In the rows, zero is written as 128.
Each named move below is a turn or a mirror, shown by a few rows before and after it. Which moves, in which order, take the first row of each later pair to the second? The first pair is answered.
move F:
[105 113 123  95 130 117 130 119 160 143  88 119 145 150  90 135 144] |-> [101 120 119  88 128 120 127 117 163 145  95 127 145 149  95 130 139]
[181  82 169 185 128 123 171 196 102 123 161  98 157 135 116 175 168] |-> [ 99 163  75  93 136 130  80 109 123 128 172 126  96 132 191  75  61]
[110 126 151 109 146 191 109  58 133 163 117  90 143 119 121 138 141] |-> [112 125 158 118 143 187 117  75 125 161 105  89 149 123 114 147 152]
[130 116 157 134 141 154 140 112 141 137 101 126 153 124 108 166 153] |-> [ 93 142 122  98 146 154 110  81 150 132 107 138 125 125 135 130 115]
move Y:
[110 143 156 148 161 146 110 138 136 137 139 133 134 133 117 131 174] |-> [104 155 115 123 145 137 104 119 157 123 126 166 115 129 119 114 153]
[106 131 108 115 125 102 119 130 136 141 146 161 121 130 160  96 120] |-> [118 120 145 151 147 116 131 152 103 147 162 122 138 132 154 116 146]
[ 97 158 129 105 128 140  99 114 142 106 117 122  79 134 111  89 113] |-> [112 143 174 141 151 153 105 145 110 126 132  87  97 141 102 108 138]
move L:
[118 118 107  88 120 154 133 106 154 148  77 118 135 134 121 154 151] |-> [109 141  93  98 128 139 109 125 113 152 131 113 113 142 171 110 119]
[140 126 133 167 129 109 124 176  81 128 179 119 131 145 165 107 126] |-> [164  99 148 160 112 111 164 155 132 112 115 145 152 125 100 164 164]
[170 122 111 132 135  91 164 126 139 130 123 167 162  95 110 153 114] |-> [138 138 144 133 190 144 130  99 108 156 131 104 165  99 126 137 110]
[149 116 132 131 114 120 141 118 178 110  91 146 134 105 104 156 145] |-> [107 148 148 133 158 166  93 108 124 131 135  91 122 119 153 114 120]
Now pairs of rows:
Between the rows of a pair lie 2 to 4 moves.
[134 122  93 110  85  85 131 137 179 119 117 184 101 100 123 119  92] |-> [ 98 136 176 122 167 183 102  93 132 158 123  77 127 105 121 128 113]
F, L, F
[ 96 136 172 156 130 137  97 152 116 167 205  85 187 125 136  88 117] |-> [135  94 165 147  81 111 146 147 178 145 144 144 200 110  74 143 157]
L, L, L, L
[137  94 185 131 139 148 148 113 142 126  86  98 172 128  80 174 173] |-> [167  82 159 152  98  95 170 163 142 112 115 141 165 132  89 175 179]
F, L, F
[135 113 156 128 145 141 136 120 134 144  89 126 155 136  98 198 166] |-> [111 140  96  80 134 128 104  84 167 135  89 160 124 131 127 157 112]
F, L, L
[ 95 152 155 181 135 118 108 166  59 155 191  91 131 187 188 111 146] |-> [ 97 124 181 126 136 174 135  78 152 154  76 107 166 154  88 189 200]
L, F, L, Y
[148 121 143 144 108 132 160 134 123 134 129 120 156 127 118 164 171] |-> [144 128 143 158 117 133 151 147  97 137 154 105 150 137 146 148 160]
L, F, Y, F
[115 106 159 136 130 146 148 127 121 157  85 114 154 124  58 155 168] |-> [111 124 131 159 121 102 130 186  61 153 167 118 125 145 126 101 123]
Y, L, F, L
[128 128  70 114  79 123 144 124 152 116 110 171 126 135 126 118 100] |-> [102 146  82 100 113 159 115  91 142 126 112 143 120 138 134  99  84]
F, Y, L, Y
